In the rows, 128 means zero.
Where one turn sends some rows of the set: a few examples, then the rows asked:
j_527: [122 124 116 142 149 106 179 140  85 144 135 115 110 154  83 160 123 122
 129 104 146 115 136  98 122 122 155 150 146 113 123]
j_269: [105 131 135 190 146  98 166 146 104 139 115 162 104 119  76 142 123 122
 114  95 145 128 111  97 107 129 141 146 136 107 111]
j_373: [137 130 159 159 153 119 171 128 122 150 124  97  89 130 103 119 160 143
 128  68 127 140 115 136  93 130 144 135 137 151 122]
j_23: [123 110 131 130 116  95 154 143 108 167 112 116 106 157 126 145 161 107
 120  97 176 167 160 136 102 141 154 140 140 106 146]
j_987: [125 112 155 143 140 113 133 142 122 137  96 144 119 125  72 129 149 131
 144 122 127 158 138 140 124 101 149 154 154 107 128]
j_348: [137 138 145 172 148 116 178 139 117 153 110  95  93 133  90 130 161 131
 136  65 134 144 115 132 100 125 155 139 127 146 120]
j_681: [138 136 129 133 109  66 169 136 131 146 131 137 116 136 116 146 104 137
 128  97 154 132 123 127 104 153 147 144 147 147  90]
j_86: [104 106 152 160 152 117 141 143 104 139 111 138 125 118  80 117 134 131
 143 118 141 160 129 118 111  96 159 147 145 102 131]
j_92: [107 146 144 167 140  93 148 149 118 141  97 179  99 113  79 143 135 111
 109 102 128 133 117 121 114 122 143 147 150 104 113]
j_138: [126 139 150 151 146 130 167 146 114 156 117 113  97 147  88 127 169 140
 133  59 139 139 117 141  79 128 149 141 120 141 106]
j_768: [113 139 152 148 134 127 135 152 108 153 141 158  87 113 125 115 127 139
 110  85 156 129 152 111 103 115 139 137 142 141 142]
j_182: [140 130 145 122 120  83 169 153 141 144 131 145 114 141 112 155 116 142
 122  72 151 138 127 120  87 155 164 141 146 149  88]
j_467: [139 130 147 135 122  70 171 128 138 149 125 130 106 139 124 137 114 140
 120  88 149 135 111 132  91 160 149 132 152 144  97]
j_147: [101 134 155 133 109 116 141 131 126 123 127 133 111 127  88 144 167 139
 133  94 147 196 150 118  87 151 145 131 156 142 102]
j_314: [112 146 156 140 129 138 126 155 104 155 140 163 100 119 129 111 138 132
 105  75 149 141 146 122  91 132 149 130 153 134 120]
j_53: [122 110 132 116 119  87 165 131 113 166 114 117 101 155 133 140 161 115
 116  94 168 162 149 134  89 155 148 129 139 106 132]
j_841: [ 98 138 146 137 110 110 152 122 124 129 116 136 116 101  85 132 159 132
 136  92 153 198 154 103  99 138 131 135 141 134 100]
j_223: [132 111 120 160 128 112 144 119  97 129 116 159 143 122  98 129 133 110
 143 119 150 140 169 115 101 138 133 151 151 111 131]
j_996: [118 129 160 143 133 131 142 140 114 149 139 155  83 106 128 111 141 141
 106  74 153 142 154 108  96 132 129 130 147 142 138]
j_529: [153 133 141 144 122 113 164 144 119 149  90 134 100 147  60 164 132 129
 138 104 162 140 146  99 134 141 146 140 173 116 102]
j_594: [100 121 154 118 112 110 156 121 126 137 117 130 100 112  96 133 161 141
 130  87 162 197 152  99  94 148 131 125 147 129 107]
j_250: [158 120 116 139 120 117 145 129 107 141 105 163 123 124  92 141 145 111
 140 113 137 126 178 124 122 137 133 152 157 115 124]
j_887: [131 110 129 129 119 106 157 152 123 168 129 124 108 155 125 151 173 122
 109  95 165 158 166 142  94 158 163 141 141 113 124]
j_284: [147 112 138 167 123 113 165 132 111 149 105 120 128 148  70 151 125 126
 139 111 177 153 146  99 125 147 148 145 172 112 106]
j_730: [112 145 121 124 150 109 171 149  95 152 115 132  90 148  75 159 146 124
 125 107 134 114 135 112 128 113 150 150 146 104 116]

j_527 -> j_269
j_841 -> j_23
j_987 -> j_250
Now find these:
j_314 -> j_147
j_594 -> j_53

Where one turn sends some rows of the set: a few examples, then the rows asked:
j_513: [ 84 155 126 117 104 144 150 150 101 123 116 113 175 137 134 146 130 132
 125 131  99 125 155 107 119 128 119 153 157 149 154]
j_665: [108 133 142 142 110 161 102 131  89 151 125 115 128 148 151 107  95 107
 118 129 134 126 110 126 115 143 146 121 158 131 134]
j_992: [141 114 119  93 144 123 162 142 123 117 131 123 150 149 150 129 152 115
 142 131 123 149 141 127 115 123 135 114 139 131 154]
j_260: [104 135 126  84 110 131 131 134 119 141 127  88 155 121 143 162 119 131
 144 125 140 127 153 146 117 123 112 146 180 155 169]
j_620: [125 126 124 115 112 174 148 124  91 132 148  99 101 107 149 129 134 113
 128 146 147 105 119 152 143 139 114 123 135 126 155]
j_672: [164 130 112 104 125 151 139 164 111 120 104 101 146 138 155 123 137 110
 147 124 151 128 146 139 101 117 129 139 150 147 158]
j_361: [142 115 119  88 135 122 159 145 126 117 125 125 152 144 143 122 148 107
 123 136 134 149 146 112 106 124 133 113 138 132 150]
j_407: [130 128 125  94 133 135 126 134 126 114 142  85 133 127 143 130 157 128
 143 115 144 157 147 164 131 132 122 146 170 120 135]
j_218: [115 125 103 116 123 134 124 130  98 150 146 113 122 108 157 146 120 160
 128 139 113 129 140 127 108 144 154 129 172  97 131]
j_618: [115 130 101 119 114 158 120 112 129 162 132  94 126 125 160 139 141 159
 112 129 127  99 142 118 109 143 143 160 161 120 146]
j_339: [103 126 148 140  82 144 152 139 110 143 135 102 114 120 125 145 116 138
 146 151 157 110 117 140 128 116 134 127 162 113 151]
j_526: [130 137 107 120  93 131 137  90 121 130 125 109  95 125 150 140 133 129
 128 164 144 116 134 108 129 127 137 111 146 124 149]
j_134: [101 119 160 121  94 141 105 146 123 154 116 127 124 135 125 148 119 140
 111 136 122 111 115 108 125 116 131 129 137 119 138]
j_504: [115 130 119 119  83 157 133 142 126 160  98  79 139 123 150 125 132 149
 115 136 117 119 110 106 144 137 111 126 153 150 150]
j_767: [104 128 136  98 116 165 115 131  92 128 137 117 102 119 142 125 137 112
 105 116 127 121 122 101 132 133 139 132 112 125 133]
j_17: [113 115 142 111 130 133 158 120 127 100 121 138 177 138 123 128 131 108
 131 128 114 124 150 120 133 141 130 125 156 146 130]
j_918: [109 125 139 114 116 158 138 135 115 115  89 119 173 126 149 134 117 111
 152 124 145 108 153 131 119 121 124 152 174 160 125]
j_963: [149 127 115 106 128 150 137 157 114 127 101 102 146 138 164 134 141 123
 164 118 149 129 142 139 106 109 131 146 156 152 156]
j_14: [ 93 137 135 120  74 127 144 133 111 127 106  92 123 123 155 122 137  97
 108 136 134 141 123 117 138 150 131 154 134 127 112]
j_114: [107 130 122  90  93 148 136 145 101 135 139  70 127 120 148 133 110 132
 139 137 120 139 118 121 140 118 162 103 175 122 151]
j_902: [108 135 125 115 133 153 141 149 112 112 124 118 156 144 150 120 164 123
 116 141  98 151 147 137 132 136 109 144 146 113 115]
j_16: [121 125 126 131  97 156 114 101 103 138 123 126 110 117 156 120 120 118
 126 121 127 123 140 118 134 157 128  85 159 119 135]
j_997: [139 129 140 106  96 132 115 136 116 120 139  90 125 125 144 138 119  93
 116 149 101 125 121 162 158 149 135 130 148 121 141]
j_119: [121 120 131 111 109 161 141 145 111 113  91 115 170 126 143 126 111 107
 147 133 155 110 158 136 110 121 126 139 182 150 126]
j_97: [126 144 123 133 108 139 119 121 111 145 126  99 115 157 145 128 107 120
 117 175 146 113 104 120 113 117 148 146 143 140 151]
j_177: [ 83 136 116 127 103 143 131 109 116 129 145 108 138 125 174 128 128 117
 101 134 139 105 120 127  98 148 129 172 158 116 145]
j_874: [114 133 118 141 116 125 119 128  99 119 158 125 138 110 155 135 112 130
 115 138 106 117 116 146 110 161 126 145 164 106 149]
j_870: [123 113 138 112 118 136 148 127 135 103 114 133 179 134 112 123 127 113
 124 130 125 120 156 112 126 138 128 118 166 142 132]

j_767 -> j_620
j_504 -> j_14
Now find these:
j_218 -> j_618
j_992 -> j_963
j_672 -> j_119
j_407 -> j_260
j_526 -> j_97

Where one turn sends some rows of the set: a few examples, then the rows asked:
j_209: [129 153 146 131 134 111 135 143 141 107 148 133 144 128 144 118 118 132
 100 117 150 115 137 120 102]
j_661: [121 135 104 118 130 108 106 137 135 146 107 141 118 160 134 126 137 134
 134 128 145 122 126 139 151]
j_921: [133 125 155 116 111 157 151 130 128 141 119 125 126 121 122 117 112 129
 155 142  86 150  99 130 110]
j_647: [117 111 127 118 134 140 118 115 128 134 139 122 120 154 119 114 150 120
 143 148 121 124  81 170 135]
j_268: [108 133 129 124 110 130 121 135 128 155 115 149 102 119 127 133 102 152
 144 137 115 108 133 135 158]
j_792: [113 125 134 114 138 144 135 135 135 148 130 155  88 149 119 138 103 144
 157 133 123 106 124 146 135]
j_55: [129 137 161 127 128 117 151 131 139  92 150 119 145 119 133 107 117 126
 103 130 133 131 118 129  93]
j_734: [131 146 144 133 133 110 131 137 137 100 151 121 155 128 142 109 133 122
  95 124 146 124 120 128 101]
j_575: [128 151 117 127 111 136  98 138 147 164 116 143 137 142 152 137 137 127
 128 128 131 128 113 134 145]
j_856: [110 116 146 119 109 141 143 125 117 139 119 130 106 110 108 115 103 148
 155 149  91 126 111 140 140]
j_159: [128 146 140 118 114 149 133 146 142 160 113 153 113 128 137 143  97 142
 149 125 109 128 133 117 126]
j_944: [127 144 160 127 130 118 153 140 143 101 147 133 135 118 136 120 103 133
 105 122 138 122 135 120  96]
j_365: [118 106 147 112 136 152 149 122 124 132 136 131  99 142 107 117 117 133
 162 147 104 124  97 155 120]
j_169: [122 128 130 110 133 122 142 144 127 141 106 149  96 147 119 130  99 147
 157 128 122 124 143 124 132]
j_262: [109 130 114 129 108 121  99 124 131 152 118 132 124 130 133 121 139 137
 129 143 125 115 108 151 167]
j_904: [129 151 115 125 114 137 115 108 129 160 136 106 126 150 123 116 129 127
 127 136 121 151  71 143 129]
j_773: [125 151 148 131 130 109 135 139 149 105 147 136 142 126 147 123 114 130
  95 118 152 115 135 124 106]
j_344: [106 143  97 131 128 129 105 117 136 150 122 146 105 140 143 120 136 125
 111 151 133 127 115 150 153]
j_746: [127 144 134 120 115 148 146 111 122 154 135 110 112 139 108 114 102 135
 143 137 101 156  79 133 113]
j_756: [123 168 108 126 117 132 111 120 138 173 130 129 113 154 131 135 112 137
 126 124 136 135  99 131 139]
j_165: [134 130 131 123 110 143 115 122 135 144 122 114 151 134 137 111 152 115
 133 145 106 150  79 146 128]
j_338: [113 130 115 120 136 133 105 127 140 150 133 146 109 160 133 134 138 130
 140 135 141 106 110 159 150]
j_502: [125 149 160 126 136 115 154 136 136 104 150 137 136 124 138 118 104 135
 108 119 138 120 136 120  93]
j_656: [111 122 115 128 127 139 127 103 121 130 129 122 114 131 125  98 143 118
 119 166 106 146  87 160 137]
j_660: [127 106 142 110 130 130 156 129 113 122 112 119 111 139 105 104 117 134
 161 145 100 145 108 138 117]
j_359: [126 113 117 115 128 113 119 120 121 126 114 111 133 155 121 100 156 120
 137 145 124 143  92 155 136]
j_102: [132 139 158 130 132 118 149 135 131  95 152 117 150 122 132 105 120 126
 106 128 134 128 120 126  91]
j_187: [128 143 147 131 128 109 133 131 144  98 150 121 153 127 144 110 131 123
  91 126 147 125 117 133 103]
j_691: [125 155 146 130 136 109 134 137 142 108 150 137 144 132 147 120 119 133
  95 117 152 116 136 126 103]
j_265: [125 161 130 121 118 145 140 124 131 168 130 132  98 142 118 134  85 146
 144 125 115 140 108 121 122]
j_474: [105 143 117 126 131 141 135 126 133 149 119 160  81 128 131 130  97 142
 130 144 118 123 137 133 140]
j_805: [128 139 160 126 135 118 155 128 131  94 153 123 146 123 133 106 118 129
 104 128 132 129 119 130  88]
j_298: [113 113 131 125 106 131 120 115 118 135 122 113 129 118 117 103 138 133
 138 155 101 132  87 157 150]
j_121: [130 146 157 127 134 118 151 143 137 101 148 131 138 120 136 116 106 133
 107 121 137 120 135 117  93]
j_790: [110 122 135 122 129 150 156 112 120 132 125 137  89 119 115 108 103 134
 138 160  93 144 110 142 121]
j_164: [127 146 148 130 134 109 136 128 135 100 154 124 154 130 143 108 133 124
  94 126 146 125 115 134 100]

j_209 -> j_734
j_656 -> j_790
j_365 -> j_792
Now find these:
j_944 -> j_773
j_856 -> j_268
j_169 -> j_661
j_691 -> j_164
j_746 -> j_265
j_575 -> j_165

